In the data rows, zero lies at 4.5, halfway between 4 and 5.
Here are some points, each followed by its number:
[4 2 3 6 4 7 7 5 3 1 4 5 5 2 4 5 8 7 9 1 8 5 2 3] 0
[2 5 4 4 3 4 5 4 5 6 6 3 5 2 5 7 3 6 5 4 7 7 6 5] 1
[3 4 5 7 6 3 4 5 4 7 7 7 4 8 7 3 4 6 5 5 7 5 4 4] 2
[0 6 3 6 5 0 3 4 2 3 2 5 6 5 3 5 5 3 3 6 6 5 5 7] 3
[4 7 3 7 5 1 0 7 3 5 6 9 3 9 9 1 2 6 3 5 5 6 5 2] 4
[3 5 5 6 3 4 5 4 2 3 2 4 6 6 5 6 3 6 7 6 5 4 6 4] 5
[4 2 4 6 4 5 5 4 1 2 1 5 3 4 7 5 3 7 9 4 6 6 4 4] 6
[4 6 3 8 5 1 1 6 2 7 7 7 5 8 9 5 6 5 3 4 6 3 5 1] 7
[6 6 2 3 6 4 3 6 8 8 3 7 6 4 4 4 5 2 2 5 2 2 4 6] 8
[6 4 2 6 5 3 3 4 4 6 6 4 6 6 5 4 5 5 4 4 4 3 4 6] 9
[5 4 3 5 6 4 2 5 2 5 6 4 4 3 6 4 4 6 2 6 4 5 4 6] 10
[2 5 6 5 2 4 5 4 1 1 1 5 4 6 2 3 4 2 8 4 3 7 7 6] 11
[1 4 4 3 4 6 8 2 5 4 3 2 2 3 1 6 4 5 4 5 8 3 6 5] 12
Which five points above are nearest to each new point by angle, seen from the average point of the numbered points? Their numbers follow each, nearest first.
[6 5 1 9 5 5 4 7 1 0 2 7 6 4 5 4 8 4 5 8 1 6 6 2] 11 5 0 6 10
[4 4 6 4 5 4 4 3 7 5 5 6 5 7 4 3 6 3 5 3 5 4 4 4] 8 2 9 12 11
[2 8 8 1 3 3 5 5 6 8 6 8 5 0 8 2 0 3 0 7 8 1 6 6] 8 1 10 12 2
[3 4 3 6 2 4 3 3 4 2 2 4 5 6 2 3 6 4 5 5 5 5 7 4] 11 3 5 12 0
[0 7 7 5 6 2 1 4 3 5 3 6 5 6 4 3 3 3 6 6 5 3 4 7] 3 11 8 4 2
[3 6 4 4 4 4 4 5 4 4 4 5 4 6 5 5 4 3 3 5 3 4 7 4] 8 11 3 12 4
[5 4 7 3 4 4 4 5 7 5 5 5 4 7 2 3 7 3 4 3 5 4 4 4] 8 9 12 11 2
[5 6 5 6 6 4 5 4 6 8 7 4 3 5 5 3 0 3 4 6 3 5 5 3] 8 2 10 4 9
[4 4 5 6 4 4 4 5 3 3 3 5 4 4 4 5 6 5 6 5 6 5 5 4] 0 6 11 5 12
[4 3 5 6 4 3 5 4 3 4 6 4 5 4 6 4 6 5 6 6 6 4 2 4] 0 2 6 9 10
[4 5 5 5 4 4 5 4 6 6 5 4 4 6 6 4 4 3 4 4 4 4 7 4] 8 9 12 1 2
[4 4 5 4 5 4 6 4 4 4 5 4 5 4 5 4 3 6 5 5 5 4 4 4] 12 1 0 5 10
[2 6 6 6 4 2 1 4 4 5 5 3 4 5 6 5 4 4 8 5 2 7 4 5] 11 1 5 4 3
[4 3 7 4 5 5 6 4 4 4 5 4 5 4 4 5 2 5 5 3 6 4 4 4] 12 1 0 6 5
[3 4 5 5 3 6 3 5 4 5 5 6 3 5 5 4 6 5 5 2 5 5 4 3] 0 2 7 11 6
[7 6 5 4 2 5 6 7 4 5 4 4 4 3 6 5 2 8 4 5 5 3 5 5] 1 10 5 12 8
[6 3 5 3 3 7 7 6 4 5 5 4 5 3 5 5 3 5 3 4 5 3 4 5] 12 1 8 10 0
[3 5 6 2 3 4 8 5 5 4 3 5 4 2 4 4 2 4 4 4 7 6 6 4] 12 1 11 0 5
[4 4 4 3 4 4 6 5 5 3 5 5 5 5 4 4 5 3 4 5 6 4 5 5] 12 8 11 0 1
[6 4 4 4 6 5 4 5 7 8 4 3 5 5 3 5 4 4 5 2 1 4 4 3] 8 9 1 10 12
[5 7 5 5 4 3 6 4 3 4 3 2 7 3 6 7 3 6 4 5 6 5 4 6] 1 5 12 10 3
[4 4 3 5 4 5 5 5 1 5 3 4 2 5 5 5 5 7 6 7 5 5 5 5] 6 5 12 10 0
[6 1 5 4 4 5 3 3 2 4 6 3 3 4 4 4 9 4 7 5 5 6 5 6] 0 10 11 9 6
[6 4 4 3 6 5 4 3 5 5 4 2 5 5 2 6 6 3 4 4 1 3 5 5] 8 9 12 10 11
[8 3 4 3 5 5 5 3 7 5 4 3 6 4 3 7 7 3 4 3 1 3 4 6] 8 9 12 10 0
[5 4 3 4 4 4 6 4 3 6 6 3 4 0 6 6 3 9 6 7 7 6 5 3] 1 10 12 6 0
